roru: [ 1.71  5.77 -4.07 -2.07 -3.28 -1.26  0.36 -1.51 -0.87  2.52]
zofov: [ 0.37  5.70  8.20 -4.29  0.46 -0.71 -3.21  1.39 -2.86 -1.49]
fedur: [ 0.54 -0.63 -2.54 -5.89  1.47  0.28  1.28 -3.26  4.40 -1.45]
fone: [ 0.65  6.30  2.38 -0.79 -0.19  0.87  1.54 -0.38 -2.43 -3.64]
pedut: [ 1.77  8.54 -2.10 -0.19 -4.36  2.14 -0.82  2.37 -0.12  2.27]
soka: [ 2.62 -4.06 -0.95  2.11  0.03  0.51  1.41 -1.10 -0.63 -0.15]
lofek: [ 0.64  7.76 -5.50  4.19 -1.26  1.52 -1.62  0.31  0.41 -2.23]
keb: [-1.37  0.75  2.00 -6.41  0.42  1.12 -0.26 -0.54  0.80 -0.18]
Nekoz: [-3.29 -4.07  5.77 -1.51 -1.26  1.71  0.36 -2.07 -0.87  2.52]
asked: [-0.12  2.27] => pedut
order: [-0.87  2.52  1.71  5.77 -4.07 -2.07 -3.28 -1.26  0.36 -1.51] => roru
asked: [-3.29 -4.07  5.77 -1.51 -1.26  1.71  0.36 -2.07 -0.87  2.52] => Nekoz

zofov: [-1.54 -4.31  2.98  5.06  7.79 -1.68]
lofek: [ 4.93 -1.56 -4.22  3.11  7.79  5.04]
fedur: [ 5.03 -5.53  1.01 -0.63  7.79  1.14]
zopu: [ 1.16  4.95 -1.87 -4.28  7.79  3.12]
fone: [ 3.10  5.05 -1.14 -2.13  7.79  1.53]
keb: [-0.45  1.84 -1.05 -5.71  7.79  1.28]
babem: [-5.83  1.14  5.09 -1.68  7.79 -5.16]
Nekoz: [ 1.86 -0.63 -5.53  1.01  7.79  4.94]
mubul: [-1.54 -4.31  2.98  5.17  7.79 -0.66]
pedut: [-4.30  3.10  5.20 -0.88  7.79 -2.27]
asked: [ 5.20 -0.88  7.79] => pedut
asked: [-0.63 -5.53  1.01] => Nekoz

roru: [ 0.06 -3.36  2.50 -2.56]
soka: [ 0.06  2.50 -2.57 -3.36]
zofov: [ 2.50 -3.36 -2.55  0.06]
order: [-3.36  2.50  0.06 -2.57] => soka
asked: [ 2.50 -3.36 -2.55] => zofov
order: [-2.56  0.06 -3.36  2.50] => roru
asked: [ 0.06 -3.36  2.50 -2.56] => roru
order: [-3.36 -2.56  0.06  2.50] => roru
order: [-3.36 -2.57  2.50  0.06] => soka

